(in the rows, 128 means zero)
Rotation paths and how fast each direction turns (degrees per step):
Each turn is a multiple of 5 degrees from 10 to 175, or 0.
Each row of a path follows its step; steps can be skipped.
path 1
step 1: [130 118 128 128 132 126 127 129 126 129 137 129 128 127 128 137 125 120
 136 135 133 142 124 136 135 137 139 134 125 123 133 133 120 128 128 131
 131 122 119 133 119 141 130 124 124 127 130 128 127 135 120 128 126 138
 126 136 116 138 120 135 123 127 135]
step 3: [130 129 126 125 128 131 137 136 131 134 130 135 128 128 126 131 125 124
 135 145 125 136 120 121 134 130 126 122 121 128 131 118 124 123 134 139
 134 126 134 122 130 121 137 123 126 140 116 131 126 133 124 122 142 121
 119 132 131 137 126 123 126 125 134]
step 5: [135 127 129 126 141 133 132 130 131 136 145 131 127 128 135 129 128 126
 124 140 130 128 114 125 125 136 132 137 121 117 122 132 130 134 135 134
 129 129 125 114 131 127 126 133 124 124 129 125 134 126 123 117 128 138
 130 136 130 128 124 128 130 131 115]
step 6: [134 128 131 119 123 127 135 132 137 130 140 132 135 124 132 137 127 120
 137 120 135 128 133 127 130 132 129 122 133 128 133 114 121 145 121 127
 129 119 129 132 128 127 125 126 126 124 132 132 129 140 124 124 125 134
 130 134 124 124 137 118 117 135 128]
step 7: [131 132 124 134 132 131 137 129 129 124 137 143 124 137 125 120 129 117
 133 130 126 133 115 122 136 129 140 123 127 127 121 136 130 133 126 124
 127 128 132 117 125 139 135 132 127 128 120 128 117 128 134 124 125 124
 123 123 120 131 133 124 124 140 137]
step 8: [137 131 136 133 120 131 129 131 129 137 117 135 127 134 121 127 123 123
 127 132 142 133 123 116 123 122 124 118 124 120 128 122 132 137 123 125
 119 126 123 119 126 119 129 121 123 134 131 137 134 129 118 119 132 123
 137 128 121 127 131 124 136 124 128]
step 9: [128 124 119 129 128 143 127 131 131 120 132 135 131 117 137 129 134 132
 130 135 133 129 120 134 128 132 141 127 128 120 123 136 125 133 127 139
 128 123 126 135 122 122 124 132 122 128 117 134 133 125 121 115 137 122
 126 117 119 126 135 126 124 125 123]
step 10: [131 125 130 124 123 120 129 132 128 125 130 125 130 128 131 129 131 121
 129 132 133 132 105 132 127 126 133 129 121 133 130 123 132 136 110 119
 127 135 126 129 135 136 122 128 129 125 138 132 125 135 123 123 125 129
 136 121 129 122 123 122 121 128 112]
step 11: [147 121 136 131 133 131 121 129 128 128 139 129 125 130 132 133 124 119
 135 127 128 132 124 107 136 126 132 131 129 126 121 130 131 136 133 134
 129 130 132 138 132 123 124 143 128 131 122 133 120 131 124 134 133 130
 134 125 122 127 129 128 118 127 132]
step 12: [129 122 125 121 126 122 124 127 120 132 125 121 118 123 122 124 125 121
 131 124 131 122 121 127 133 125 130 126 122 127 132 125 132 137 115 130
 132 127 124 124 124 127 129 116 119 133 114 121 124 138 129 117 121 121
 136 127 115 129 139 131 123 131 137]
Speeds:
[127 127 124 126 127 126 128 131 129 126 126 131 128 127 128 128 130 129
 128 129 127 129 127 127 126 126 130 127 129 126 131 127 125 128 127 127
 128 129 131 130 129 128 126 126 129 126 127 126 126 130 131 129 130 126
 126 130 131 128 129 127 126 130 126]  110
[129 126 129 125 124 127 128 129 128 129 128 126 131 127 126 128 129 129
 128 127 128 126 129 128 128 128 128 126 129 129 130 127 129 130 123 127
 128 126 126 124 129 128 127 124 129 129 130 128 127 127 128 130 126 127
 132 128 129 127 129 129 129 127 127]  175
path 2
step 0: [121 131 133 123 128 115 131 131 135 123 134 141 110 125 131 129 127 129
 134 133 129 128 142 139 129 124 122 124 124 130 133 128 126 123 130 129
 121 131 137 121 124 129 134 131 131 131 136 127 136 118 119 139 121 123
 130 129 129 145 115 128 136 129 124]
step 1: [115 126 134 128 139 137 134 124 133 135 124 133 124 132 125 130 125 127
 131 127 117 125 122 127 140 120 119 136 120 121 130 121 128 118 117 133
 147 126 134 120 135 136 130 130 136 118 129 119 139 118 128 126 131 128
 131 130 131 139 120 127 125 125 132]
step 2: [137 124 128 118 133 122 124 128 129 123 122 139 134 130 130 128 131 121
 137 121 128 133 118 130 122 124 136 135 133 126 125 127 131 128 116 123
 144 123 128 121 143 124 126 137 124 132 146 133 136 118 127 129 130 127
 118 130 130 125 125 116 140 124 126]
step 3: [132 118 125 125 120 112 121 129 132 119 137 136 128 129 135 135 128 138
 126 124 125 127 137 126 125 121 134 125 120 118 119 133 127 119 130 126
 133 128 127 122 138 122 135 129 124 115 130 125 129 117 120 132 130 127
 137 129 124 132 122 141 140 134 117]
step 6: [125 123 125 126 124 126 128 129 127 129 135 128 121 137 124 139 122 129
 131 129 120 131 124 135 121 108 126 127 121 119 131 125 138 125 121 131
 144 117 125 124 135 123 138 129 127 122 138 114 141 122 136 133 124 121
 124 128 129 129 121 125 138 130 128]
step 7: [131 126 127 126 126 121 116 121 129 129 126 137 130 120 134 119 129 129
 134 124 127 131 119 139 119 128 140 131 130 125 128 131 130 119 116 134
 131 125 137 129 136 135 123 130 131 119 138 130 136 105 124 129 136 127
 133 134 126 138 124 133 128 141 124]
step 8: [125 125 134 115 129 117 130 132 137 132 130 144 121 140 129 131 128 126
 123 134 126 131 134 127 137 133 122 128 124 127 118 128 119 130 127 124
 135 132 131 119 130 128 122 129 132 129 139 136 133 118 113 138 133 131
 134 125 124 139 125 135 141 126 117]
step 10: [122 121 118 126 121 121 127 123 129 131 126 135 134 133 139 124 132 131
 142 124 123 137 127 133 123 117 132 130 126 138 130 127 128 120 122 117
 136 122 130 119 147 133 132 123 130 132 139 122 134 126 126 124 125 119
 119 136 127 124 135 119 131 134 118]
step 11: [136 136 124 125 118 121 126 129 129 127 133 136 116 134 133 137 122 133
 133 133 122 130 126 140 123 128 128 111 125 122 116 137 125 118 126 133
 140 116 127 120 123 127 127 123 133 119 128 126 134 114 127 134 128 127
 132 134 132 130 126 131 139 132 117]
step 12: [121 123 130 127 124 121 129 132 140 134 129 132 124 124 122 130 122 118
 124 137 122 137 123 138 126 131 125 133 114 124 134 115 130 129 122 136
 131 136 133 132 125 135 128 138 130 123 138 128 138 113 116 135 131 120
 132 136 133 137 123 131 123 137 121]
Speeds:
[126 129 126 128 126 129 131 128 128 129 126 128 127 131 128 130 130 126
 131 130 130 126 131 129 131 131 127 130 128 128 129 127 128 129 129 131
 129 130 127 127 127 129 128 130 129 127 129 129 127 126 127 129 131 131
 129 129 132 130 130 129 128 127 129]  95
[127 129 130 130 127 126 126 128 129 131 131 124 129 129 130 128 128 129
 129 127 130 127 128 131 129 127 129 132 129 127 130 129 129 126 131 126
 128 128 129 128 129 132 129 128 129 127 128 126 129 130 127 126 129 125
 129 126 129 129 126 129 128 129 130]  120
[125 129 128 130 127 129 127 130 124 129 127 128 133 128 128 125 127 128
 129 127 126 129 129 129 126 130 127 128 129 125 130 126 128 128 126 130
 127 128 128 129 132 131 125 127 128 129 126 128 129 126 126 129 127 130
 127 128 126 126 129 127 127 127 128]  130
[130 129 128 129 129 132 129 128 126 128 129 125 127 130 125 130 127 127
 128 128 126 128 128 127 129 125 129 126 126 124 126 127 125 130 128 128
 129 129 126 128 127 130 127 126 131 126 125 126 128 126 129 129 129 127
 129 127 127 127 128 129 131 129 131]  140
path 3
step 0: [126 126 131 139 130 131 129 136 126 133 131 133 131 130 135 123 133 121
 124 128 111 128 131 129 138 130 136 122 127 127 127 133 131 124 117 120
 136 131 119 123 125 130 119 120 128 124 144 123 132 112 138 122 127 125
 126 135 132 123 123 122 126 122 141]
step 1: [126 121 128 136 118 121 133 126 121 142 129 130 138 125 128 125 130 129
 133 128 128 134 113 132 125 141 130 127 131 129 125 123 118 134 116 111
 141 135 120 126 131 125 118 133 122 133 135 128 138 128 121 122 134 127
 126 125 132 133 121 124 124 126 132]
step 4: [120 126 120 134 132 129 128 129 131 130 130 131 135 134 118 125 125 122
 124 118 127 135 134 117 124 125 123 136 135 132 112 116 125 133 121 116
 133 125 123 134 128 118 114 132 135 131 133 121 126 119 123 141 131 137
 127 125 118 132 129 121 121 129 129]
step 5: [118 118 127 136 131 133 122 122 128 124 130 124 116 123 132 131 125 110
 120 117 129 134 137 124 131 132 128 134 138 132 132 130 132 132 121 122
 128 135 114 120 138 122 129 135 131 132 127 125 133 115 135 127 128 133
 130 125 130 120 127 127 118 133 136]
step 6: [120 118 124 140 132 130 124 135 137 133 139 138 123 125 124 120 126 134
 116 120 125 130 133 131 126 129 133 143 127 121 128 122 124 131 115 122
 131 131 125 130 135 128 120 128 130 128 125 126 134 133 123 129 125 116
 126 129 126 129 118 122 123 133 146]
step 8: [136 120 132 138 127 135 137 127 133 129 140 127 124 124 126 125 116 122
 128 124 131 125 116 126 134 130 125 131 128 125 129 137 123 136 112 119
 137 133 126 122 131 116 131 123 133 133 134 137 142 128 120 127 134 121
 116 126 132 136 133 125 126 133 134]
step 9: [133 115 130 145 132 138 123 138 128 130 128 132 142 132 115 120 118 127
 126 122 128 128 137 120 124 137 129 127 126 126 130 138 121 139 130 126
 129 123 125 128 136 124 124 129 126 127 132 124 126 117 120 126 121 126
 124 127 137 141 133 120 128 121 126]
step 10: [126 130 128 136 128 128 131 123 139 121 136 121 124 140 125 130 121 116
 131 122 121 130 129 128 132 138 133 125 134 123 128 130 123 124 124 111
 135 131 121 115 132 122 122 119 132 134 131 121 125 118 121 119 121 124
 133 131 122 132 132 114 134 122 121]
step 11: [127 132 133 139 132 130 123 123 126 120 127 128 135 129 127 127 132 126
 129 123 123 135 127 124 131 133 132 133 123 125 127 124 128 124 125 117
 135 127 113 130 130 110 111 124 128 123 140 121 126 117 128 137 127 127
 116 129 137 139 123 123 123 129 143]
step 12: [120 121 128 139 128 126 126 124 131 128 119 130 129 124 132 120 122 119
 126 113 121 136 124 127 132 141 133 134 130 128 134 125 124 133 122 118
 139 129 118 122 134 132 121 137 122 117 132 125 123 125 128 115 137 135
 134 129 136 125 116 123 127 125 127]
Speeds:
[128 128 126 130 126 128 128 129 128 128 128 129 127 128 127 127 125 131
 128 128 126 128 128 127 128 128 127 129 127 130 129 130 126 130 130 127
 123 128 128 131 126 133 127 128 128 127 132 127 128 129 131 128 129 127
 130 127 129 129 124 125 128 126 128]  125
[127 128 128 128 130 124 127 126 129 124 128 127 128 130 127 129 130 125
 125 125 126 129 130 129 130 127 127 129 128 128 126 125 128 127 131 127
 126 128 129 128 130 128 126 126 129 130 128 126 125 126 130 127 126 128
 130 127 132 128 128 128 127 128 131]  60
path 4
step 0: [122 131 117 124 127 126 124 124 124 138 135 132 127 130 138 128 135 136
 132 123 125 136 123 142 120 131 131 132 130 131 120 119 122 128 122 134
 132 145 132 142 123 127 137 128 116 133 132 138 126 131 123 129 140 120
 122 131 120 135 123 128 129 128 124]
step 1: [134 141 134 113 122 132 126 129 135 124 136 121 121 127 133 137 123 137
 126 136 131 119 128 129 126 131 130 126 140 130 114 137 132 121 124 127
 122 133 123 132 127 127 131 129 131 127 122 127 124 133 128 141 121 123
 124 120 123 120 126 129 113 120 119]
step 2: [139 130 132 122 126 124 133 119 126 126 123 131 125 126 128 129 137 128
 122 135 136 131 130 126 126 139 139 126 120 119 128 113 126 130 131 130
 126 137 124 119 138 143 128 125 129 131 126 125 133 135 134 123 128 109
 123 136 125 127 122 118 121 126 126]
step 3: [134 128 142 128 129 145 118 126 136 131 127 134 124 132 132 130 127 123
 134 130 122 128 138 135 117 124 120 126 117 127 125 122 135 131 124 131
 117 132 140 124 136 128 120 122 123 122 129 121 126 127 125 137 110 126
 128 132 132 121 135 130 129 127 135]
step 4: [127 119 124 124 130 124 129 127 134 127 133 125 126 128 121 135 123 139
 134 119 137 123 126 137 121 121 121 113 125 122 136 117 133 125 132 130
 137 119 132 132 130 128 129 129 110 138 129 120 126 126 125 126 136 117
 125 131 137 124 123 126 131 122 136]
step 5: [130 134 125 120 135 128 127 137 128 118 132 126 122 125 133 134 121 126
 137 130 123 113 132 141 124 114 133 145 122 130 129 128 123 127 123 126
 133 129 132 136 132 124 121 125 128 126 135 139 133 131 136 120 128 130
 135 128 133 124 118 134 121 120 131]
step 6: [138 122 123 126 137 126 124 117 131 125 135 116 118 127 130 131 126 127
 121 129 124 132 128 121 125 116 146 125 132 132 126 121 132 137 127 116
 119 130 123 131 110 127 128 131 118 132 124 132 127 120 132 125 128 121
 124 131 128 130 117 126 130 140 123]
step 7: [124 132 121 128 136 135 132 124 130 139 120 117 136 131 134 127 127 130
 133 139 124 124 129 128 142 126 128 135 121 126 125 126 132 132 128 127
 111 134 135 121 121 124 127 130 130 124 134 123 125 125 131 137 135 119
 134 133 116 117 124 130 121 112 127]
step 8: [125 123 130 126 129 131 127 121 133 128 122 117 126 125 129 116 136 120
 123 118 130 121 134 138 142 123 122 124 137 127 128 130 136 133 129 131
 139 134 124 128 131 137 131 124 129 127 137 126 126 119 122 132 120 111
 117 129 131 127 125 121 118 135 130]
step 11: [133 122 123 117 119 130 132 135 126 132 128 109 133 137 134 136 122 125
 135 126 124 129 126 130 129 135 138 129 121 133 119 128 130 131 123 124
 129 140 130 140 129 121 135 123 121 141 135 129 121 136 122 132 127 135
 132 130 129 137 127 133 134 121 130]
Speeds:
[128 127 128 130 130 129 129 127 128 128 129 128 126 128 127 130 127 129
 130 124 130 127 126 126 130 126 133 131 129 128 128 127 129 125 128 128
 130 127 131 129 125 127 127 126 126 128 130 130 128 130 126 129 128 132
 129 131 127 127 126 129 130 128 127]  55
[126 129 134 127 130 126 124 127 128 129 127 129 126 128 128 130 127 128
 127 127 127 125 128 131 130 129 127 130 127 127 126 128 129 129 129 129
 127 128 130 129 129 124 126 129 129 125 128 130 128 127 131 128 128 129
 129 126 125 129 129 128 128 128 127]  160
path 5
step 0: [136 122 118 132 123 129 125 126 126 130 137 126 123 127 118 140 133 131
 135 125 126 131 135 125 137 126 122 144 136 129 116 131 124 121 131 127
 130 125 137 117 114 134 113 121 122 125 134 118 127 139 130 124 123 134
 141 117 125 128 136 125 132 136 133]
step 1: [129 133 131 140 135 120 125 137 135 119 129 125 137 133 137 128 130 131
 125 118 114 125 138 126 124 126 118 139 127 124 109 127 122 135 142 127
 128 118 124 122 117 132 117 128 119 118 124 127 135 137 131 121 134 129
 133 124 122 121 133 140 129 127 128]
step 2: [138 124 112 121 125 126 126 136 135 127 134 133 121 145 129 123 124 121
 125 113 124 137 130 120 118 128 133 138 124 127 119 119 131 120 131 138
 130 119 134 119 116 132 127 132 120 132 127 127 128 126 123 128 136 133
 142 124 124 120 123 138 132 136 126]
step 3: [127 134 117 123 126 126 131 120 126 120 134 128 126 128 127 141 130 132
 126 121 116 128 146 120 119 132 130 134 144 132 124 123 117 125 129 136
 136 123 128 132 129 129 120 126 126 135 131 127 139 138 131 126 122 136
 136 129 122 121 128 140 135 149 128]
step 4: [141 135 117 129 118 119 126 136 126 119 141 115 127 123 130 135 121 133
 123 114 127 140 132 130 127 126 129 128 132 123 119 120 132 130 133 132
 126 132 117 123 116 125 106 127 121 128 133 124 134 135 123 125 119 130
 129 127 119 120 129 132 125 126 137]
step 5: [139 127 120 123 127 124 127 145 134 126 129 122 136 147 119 128 134 139
 137 127 128 124 132 124 124 121 125 137 143 135 125 125 123 133 132 132
 124 129 131 128 117 131 118 128 108 132 138 120 137 132 132 125 133 131
 130 127 126 116 123 132 126 130 129]
step 6: [134 124 125 137 132 129 137 127 134 126 122 128 126 134 126 137 115 126
 135 122 121 135 125 122 119 127 130 142 138 124 122 124 127 123 129 125
 116 126 126 125 129 129 112 130 112 126 121 130 128 133 130 123 124 141
 137 120 120 119 134 131 135 146 137]
step 10: [131 118 119 134 126 126 125 124 137 128 128 127 127 129 129 123 122 126
 116 120 133 138 129 125 126 129 132 130 139 140 118 125 135 134 137 119
 119 128 127 132 121 130 116 117 114 133 138 135 138 139 120 127 128 135
 138 122 124 119 122 140 122 130 137]
step 11: [126 128 122 129 129 127 128 131 147 125 132 132 142 138 133 127 114 137
 141 119 127 128 130 129 123 131 133 136 141 130 121 120 125 134 133 133
 128 129 124 138 122 121 114 127 130 140 137 132 132 136 132 129 133 140
 133 124 122 129 124 125 141 129 122]
step 12: [130 115 123 138 136 138 127 137 126 129 129 130 125 130 124 142 122 128
 133 117 126 141 131 124 122 135 134 123 129 130 129 126 118 122 132 137
 119 131 130 133 110 132 102 130 123 135 133 128 130 128 125 121 127 129
 137 136 123 134 128 127 131 134 136]
Speeds:
[130 125 127 126 128 128 126 131 127 129 127 127 128 126 130 131 128 128
 127 127 129 128 127 127 125 127 129 126 128 128 129 127 128 127 129 130
 127 126 129 130 123 127 129 127 128 125 126 128 127 127 125 128 128 125
 126 124 127 129 124 127 126 128 129]  140
